Some points, each followed by its number:
[-0.32  1.40 -0.87  0.58  0.67  0.62  0.74 -0.35 -1.14 -0.14  0.22 -0.60 -0.68 -0.89  1.31 -1.28] 0
[ 0.22  0.23  0.96 -0.14 -0.28 -0.80  0.17  1.72  1.49  0.49  1.67  1.35 -0.02  0.84  0.10  0.07] 1
[-0.70  0.52  0.89  0.58  0.40  0.56  0.85 -0.12 -0.31 -1.16 -0.66 -0.54 -1.15 -0.74  0.46 -0.39] 2
[-1.40  0.21 -0.77 -1.63 -1.72  0.84  0.94  0.02 -0.48 -0.28 -0.46 -0.73 -1.32  0.96  1.25 -0.27] 3
[-0.89 -0.32 -1.26 -0.16 -0.78 -0.23 -0.56  0.11 -0.90  0.00 -0.43 -0.61 -0.31 -0.70  0.94 -0.31] 4
[-1.38 -0.07 -0.28 -0.79  0.06  1.34 -0.06 -0.40 -1.32 -0.20 -1.18 -0.84 -0.18  0.45 -1.44  1.46] 5
[ 1.32 -0.71 -0.18  0.48  0.84 -0.72 -1.07  0.25  0.40 -0.50 -0.19 -0.06  0.93  0.65 -0.14  0.35] 6
[ 0.66  0.47 -0.18 -2.06 -1.60  0.21  1.34 -1.01 -1.56 -0.60  0.96 -0.76 -1.03  0.36 -1.33  1.01] 7
[-0.50  0.53 -0.61  0.57  1.40 -0.22  0.60 -0.03 -1.07 -1.82 -1.05  0.89  1.17  1.03 -0.35 -0.70] 8
New points follow, each followed by the numbers of its two nearest points above by angle, seen from the average point of the numbered points, nearest first.
[-1.34  0.02  0.12  0.41 -0.84 -0.24  1.18  0.24  0.59  1.28 -0.45 -0.57  0.26 -1.16 -0.17 -1.27] 4 2
[ 1.27  0.53  1.10 -0.12  0.24 -1.00 -0.17  1.63  1.64  0.24  0.29  0.36  0.16  0.07  0.83  0.36] 1 6
[ 0.05 -1.97  0.07 -1.02 -1.47 -1.62 -0.19 -1.50  0.39  0.44  0.84 -1.19 -0.24  0.18 -1.14  0.34] 7 6
[-0.75 -0.95 -1.32 -1.22 -0.52  0.69  0.82 -0.34 -0.99 -0.84 -0.49 -0.32 -0.16  1.35  0.22  0.07] 3 5
[ 0.23  1.14  1.17 -0.53  0.60  0.82  0.24  1.01 -1.50  0.63 -0.08  1.13  1.41  2.01  1.12  1.74] 1 6
[ 0.21 -0.23 -0.26 -0.89  0.60 -0.68 -0.66  0.41 -0.19 -0.16 -0.13 -0.59 -0.07 -0.72 -1.33  0.39] 6 5
[ 0.39 -0.17  0.31 -0.58  0.34 -0.09 -0.14 -0.50  0.15 -0.30  0.17  0.01 -0.22  0.33 -0.16  0.35] 6 1
[-1.18 -1.48 -1.77 -0.59 -1.29 -1.20 -1.60  0.88 -0.34 -0.05 -0.38 -0.03  0.56 -0.07  0.38  0.46] 4 6
[-1.60 -1.11  1.47  1.85 -0.74 -1.68  0.85  1.62  1.92  1.54  0.23  0.15  1.66 -0.68 -1.57 -0.88] 1 6
[ 1.24 -0.07  1.49  1.19  1.96 -0.62 -0.36 -0.46  0.54 -0.48  0.36 -0.35 -0.33  0.37 -1.70  0.55] 6 1
[-1.67 -0.37 -1.56 -1.39 -1.00  1.70  1.57 -1.42 -1.45 -0.62 -1.72 -1.26 -1.20  0.36  0.94 -0.49] 3 5
[-1.91 -0.32 -1.83 -2.00 -1.84  2.04  1.76 -1.25 -1.93 -1.63 -2.03 -1.86 -1.58  1.27  1.42 -0.15] 3 5
[ 0.96  1.88  1.53 -0.41 -0.56 -0.83  0.72  1.56  1.86  1.66  1.08  0.21 -0.05 -0.44  1.48 -0.58] 1 6
[-0.76  0.94 -1.48  0.11  1.24  0.24  0.25 -0.23 -0.77 -0.18  0.34  0.28  0.05 -0.33  0.81 -1.26] 0 8
[-0.90 -0.77 -0.57 -1.29 -1.02  0.53 -0.63  0.69  0.38  0.44 -0.90 -0.33  0.82  1.38  0.32  1.44] 5 3
[-0.18  0.37  0.44 -0.87  0.53  0.80  0.36  1.20 -0.85  0.31 -0.49  1.15  1.29  1.91  1.19  1.69] 1 6
[ 0.47  0.84 -0.73  0.81  1.09  1.31  1.15 -1.31  1.55  1.97  0.11 -0.82 -0.12 -0.92  1.66 -1.62] 0 2
[-0.26 -0.26  1.65  1.24 -0.62 -0.58 -1.47  1.43  1.49  1.24  1.76  1.68  1.29  1.64  0.26  1.38] 1 6
[-1.36 -1.73  1.84  1.79  1.95 -0.95 -1.35 -0.28 -0.28 -0.66  1.57  0.70  0.31  0.97 -0.59  1.19] 6 1
